One turn moves every row onto another: examples first, then more rows asked
q302: [-11 -12 -25   9  -3 -10  16  -7  -1  28   2  10 -14 -12 -17 -15   8 -31
   0  -2   2   2  10 -22   3]
q922: [-13  -8  -4   3  19 -19   8   3  -5  12   6  15  -4 -21  -8 -24  -9 -25
 -20  17  13  -7   7   0  -6]
q354: [  1 -11 -21   4  24 -16  -9  -5 -18  22   9  14  -6 -26 -29 -15  -4  -9
  -3  -5  -2 -14   1  -9 -13]
q577: [-18  -9  -6  -2  11 -10   8   4  -7   9   5  14  -1 -23  -7 -28  -9 -24
 -18  16  14  -8   8  -3  -7]
q572: [-21 -22 -28  -1   6  -4  15   3  -4  -4 -10  13 -22 -26  -7  11  -5 -37
  -3 -16   3  -9  22  10   9]
q329: [-18  -3 -15   5   9  -7   6   8 -17   0  -5   6 -13 -25 -11  25   2 -36
  -2 -18  -9 -12  11  12   7]
q934: [ -5 -23 -14  10  17   0  11   7  -7  -5 -10   5 -27 -30   2  19   1 -26
  -2 -15   3  -4   7   7 -10]
q181: [ -5 -28 -16  10  22   1  12   7  -8   0  -7   8 -28 -30  -3  19  -3 -25
  -5 -11   6  -7   6  10  -9]
q674: [-11   5 -10   8   3  -6   2   4 -25  -6  12  13   5 -11 -24  -6   7 -22
   5  -4  -2  -8  19 -22  -6]
q414: [ -8  -9 -18   6   6 -18  -1   2  -7  10   8  -3 -23 -25   1  -5  -3  -5
  -7  -3  14  -8  24 -25 -16]
q873: [ -8  -5 -18  10   8 -24   2  -3  -9   6   6   2 -16 -20   7  -8  -4  -6
  -9  -4  13  -9  29 -21 -16]
q98: [ -9 -22 -26  11  17  -7   2  15 -19   3  -1  20  -5 -27   1  12  -5 -35
   8 -17  -2  -7  -3   8  13]
q549: [-17 -22 -28  -1   7  -3  15   0  -3  -3 -14  13 -23 -28 -10   9  -3 -38
   3 -20  -1  -7  15   9   6]
q720: [ -9  -6 -16  10   6 -23  -1  -1  -6  10   5  -4 -16 -23  -1  -7  -6  -5
 -11  -6   8 -12  26 -27 -15]
q831: [-10   3  -7  13   8 -12   9  -1 -22  -5   8  21   7  -8 -23  -9   6 -25
   2  -3  -2  -5  19 -22  -4]
q359: [ -9 -18 -24   8  18 -11  -1  15 -18   2  -4  16 -10 -32   2  12  -7 -32
   9 -19  -3 -10  -5  10  11]
q844: [-12   1  -6   9   5  -9   2   3 -19  -7   6  17   9 -14 -23 -10   4 -21
   0  -3  -3  -5  18 -26  -5]
q685: [ -7 -23 -21   1  19  -5  -6  16  -1 -12  -3  12  -5 -22  -1  15   0 -31
 -11  -9  -8   0   7  15  -5]
q478: [  0 -11 -21   1  25 -20 -12   2 -17  20  12  17  -9 -28 -31 -14  -5 -14
   2  -3   0 -11  -3 -10  -6]
q211: [-18  -7 -18   9   8 -10   5   9 -17   6  -2   4 -14 -23  -9  30   1 -33
  -4 -19  -8 -11  13   7   9]
q149: [  0  -9 -20  -1  26 -22 -13  -7 -21  16  10  20  -4 -26 -27 -13  -2  -9
   0  -4   1  -9   7  -6 -10]
q324: [-10 -13 -22   8   1 -17  11 -13  -5  30   1  14 -13 -14 -13 -11  13 -24
  -2  -2   3   8  13 -22   4]
q425: [-11 -13 -23   9  -1  -9  13 -12  -8  32   2  11  -8 -14 -12 -17  10 -25
   0  -2   2   3   8 -20   2]
q111: [ -9 -20 -21   1  16  -7  -3  16   2  -9  -7  10  -7 -24   4  10   0 -34
  -9  -9  -9  -1   3  17  -3]
q974: [-12  -7  -9   1  13 -11   7  10  -4   6  10  10  -2 -18  -6 -26 -10 -27
 -18  17  11 -10   8   1 -11]

q685 goes to q211
q354 goes to q425
q324 goes to q922
And these:
q478 goes to q302
q111 goes to q329

One turn moves every row onto another: examples first, then more rows asked
q799: [-10 -16 -18  13   1   6  15 -12   5  -3   1 -12  -8  -3   2   5  19  -2
  -3  -7 -18  10   4  22  -9  -6   2  16 -13  -6  16 -17  12   6  16  16]
q174: [-23 -13  -7   2   0   1  -5 -29   8 -34  -7   0 -11 -18  -9  -5  20  -3
 -25   2  15  12   9  17   1 -19  11   3  -4 -21  23  12   3  14   5  19]
q462: [  5 -11 -18   7   3   5 -11 -18  -1  -8 -21   5 -14 -22 -16   4   9 -15
  11  -2  16  20   0   8  11 -14  26   3  -1  -5  26  23  25   8  15  18]
q745: [-30   0  -7  11   8  -1 -25   2  20 -20 -17   8 -12 -15 -17  -5  14  -6
  10   3   3  11   3  23  -3 -13  -3   8 -12  -4  41   7  19   4  15   7]
q802: [  1   4  -7 -21   9   0   4 -19 -15 -21  -7 -26 -14 -16 -14   0  20  -4
   1  27   3  11  -2  22   4  -8  -4   0   1  -9  14  15  10   2  14  15]
q178: [ -3 -15 -11   8  -1   1  -5   4  -9   1 -14  -3  -7  -4  -1 -13  20 -14
  18  20   5   2   1   9  -4   6 -11   0 -18  -7   7   4  20   6  17   2]
q610: [-17 -20   9  -7   5  -1   3  -2  -5 -30 -19  -7  13 -16 -14 -11   3  -9
   1  20  -2  10  -1  17   3  -5 -18   4 -25  -9  11   8   2  12   1   9]
q50: [  9   7 -15   2  16  -4  10  -9   0 -18 -17  21 -11 -17 -14  -5   9  -4
   4  -8 -19  15   0  24  -4  -7   0  24   5  -4  14 -13   6  16  14   5]
q334: [-13   2   5 -13 -10  -1 -11   2 -11 -12 -14 -13 -11 -13 -19 -19  20   6
  -4  20  10   4  -5  35   2  -8   1   7  -3   0  17  -4   0  13  21   8]
q348: [  6  -5 -13 -12   3  -1  15  -5 -16 -21 -18  21  -7 -17  -9  -5   7 -10
  -2  17  17  10   0  14  -3 -11  -3   6 -16 -10  -9  10   9  10  16  19]
q767: [ -6 -26  -1  -1   7   5 -11 -16  13  -2 -13   2  -3  -4 -19  -3   4 -20
   1 -10  -8  27   6  13   0 -19  18  12  -3  -9  22  10  20  -7  22  27]
q189: [ -3 -15 -10  14  -7  15  -4 -14  18 -17  -4  10  -9  -9 -12 -10   6 -11
 -20 -10   1   9   9   6  -2 -11   6  18   9 -20  25   8   3  21  20   7]
q887: [-21  -2 -12   2  23   0  -7   0  23 -13 -18  15  -4 -17   0  -2   7 -13
   2 -16 -11  12   3  22  -2 -21  -3   3   5 -21  24  23   6   6  15  13]
q454: [ -3   5 -17 -11  -1   3   8   9  -6 -13 -17 -21 -12 -33 -11  -7   9  -1
   4  11   9  -5 -10  18   3 -10  -2   7 -15  11  22  20  14   8  23   7]
q12: [ -5 -13   1   9  15  -4   5  -8  -9  -4 -25 -12   8 -23  -9   3   7 -13
  -3 -19 -19  13   6  29  13 -13   4  10  -5   0  10   3  -1  18   6  24]

q799 goes to q12
q887 goes to q189
q178 goes to q610
And these:
q802 goes to q454
q745 goes to q174

One turn moves every row onto another: examples first, then more rows asked
q90: [ 24  -6  14  20  -9  -7  -1   2 -18  17  -2 -13  21  23   9]
q3: [  2   8   3 -15  -2  -9   2   5 -22  19  12  10  13  17  12]
q151: [  0   9   5   4 -25   0   4  17   9  19   5  -2   8  27  21]
q404: [ 13  -9  -6   3 -19   4  -6 -11  -7  17  25  -4   8   2  22]
q964: [ -1 -10   8  11 -16  -6  17 -12 -14  20   1  -8   5  24   7]
q339: [ -9 -13   7  19  -5   2  -5  -1  -3   1  10   8  10  23  -1]
q123: [  2   9   6  -3 -29   1   4  19   3  22  13   1  13  22  20]
q131: [ -8 -16  -1  10 -10  -1  12 -15 -13  23   0  -8  13  18  11]
q793: [  8   0   4  -3 -17  12 -28  -5  -6  14   0 -11   1  11   8]
q240: [ 11   0   5  -8  -9  -3 -12   2   8  12  20 -23  22  27   2]
q365: [  3   9   9 -16  -9   4  -4   1 -26  16  13  -6  30  19   4]
q272: [  2  -2  16  16 -29   6 -16  -3   9   8   7   3  16  18   3]
q966: [-1 -2 20  7  1 -4 -7  5 -4  7 18 10 23 31 19]
q879: [  1  -9   6 -10  -6  -4  -4  20  -5  13  -3  -8  27  12  26]
q72: [ 14   0  -7   3 -12   4   1  13 -11  22  25  -9  28  34   6]
q692: [  0 -21  13   0 -12   4   0   1 -11   1   7  17  17  20  10]
q643: [ 14   7   5 -14  -7   4  -5   2  16  27   1  -7  20  15  13]
q557: [ 10  -6   1  -3 -15   6 -25 -10  -8  15  -1 -17   2  18   6]
q472: [ 19 -11  -2   6   1   0  -3   5 -25  19  17   9  24  16   3]
q607: [  7 -17  -3  16  -5  -5 -10  14   0  22  -5   3  25  16  21]
q693: [  4  17  -3   5 -26   8  -6  -1  -7   4   3 -21  25  15   3]
q293: [ 13   3  -9  -7  -4  11   9   7 -16  21   5  -4  28  32  17]
q758: [ 14  -5  13  -6 -11  -7   1  14  -8  10  -5   1  21   0  22]
q411: [  6 -24  -8  10  -9  11 -11   5  -9  15  24  -2  12  27  10]
q161: [  0   9  10   0 -27   2   1  20   5  23   7   5  13  21  20]
q521: [ 6  3  9 15 -4  0  3 -8  2 30 -7  2 21  9 -5]
q671: [  4  12   2  -8   1   6 -14  -8 -12   5  19   2  16  31  16]
q335: [  4  -5   0  -1 -15   3 -29  -5  -7  12  -2  -6   3   6  14]
q270: [ -6   4 -17  10  -8  11  -1  14  -5  16   3  -3  28  24  22]
q318: [  5  -6  10   2   3  -6  -6 -20   2  17  19  -4  21  31   9]
q914: [-11 -15   2  11 -14   3   9 -10  -2  23   1 -11   2  13  13]
q656: [ 9 -7 12 -6 -9 -3  5 18 -7 11  7 -5 28  5 27]
q613: [  6   8  -3   6 -19  12  -7  -6  -5  -5  16 -13  21   3   2]
q850: [  7 -20  -4   3 -20  10 -11  -5   2  15  25  -9  29  17  15]
q907: [  0 -11   8  -2  -6  14   5  -3   8  14  19 -19  19  28   1]
q496: [ 9 12 10 16 -2 -6  3 -6 -2 26 -1 -4 21  4 -3]
q752: [  3  13   6  -2 -27   4   2  19  -1  15  15   5  10  19  19]
q107: [  8  -8   3   0 -15  10 -29  -4  -7  11   0 -14   2  13   7]
q349: [ 12 -12  16  20  -6  10   0   1 -27  12  14   2  17  16   8]
q660: [ -6  10  14   3  -6   7  -5  -1 -20  28  -5   5   3  17  10]
q759: [  9   7  -3   6 -23  14  -6  -4 -11  -7   9 -19  20  18   6]
q236: [ 11  17  -7  11 -18   7 -10   8 -14  14  20   2  20   3  16]
q837: [ 18  -2  -4  14 -15   1   0  -8  -7  28   8 -20   1  28  10]
q430: [ 1 -3  9 16  1 -4  3  0  3 27 -3  4 28  8 -2]
q134: [ 5  2  5 15  0 -2  6 -5 -3 26 -5  5 24  8 -5]

q613 goes to q879
q349 goes to q850
q643 goes to q660
And these:
q151 goes to q496
q758 goes to q914
q607 goes to q837
q411 goes to q72
q240 goes to q3
q656 goes to q131
q107 goes to q123
q90 goes to q404
q692 goes to q907
q793 goes to q161
q752 goes to q430
q318 goes to q671

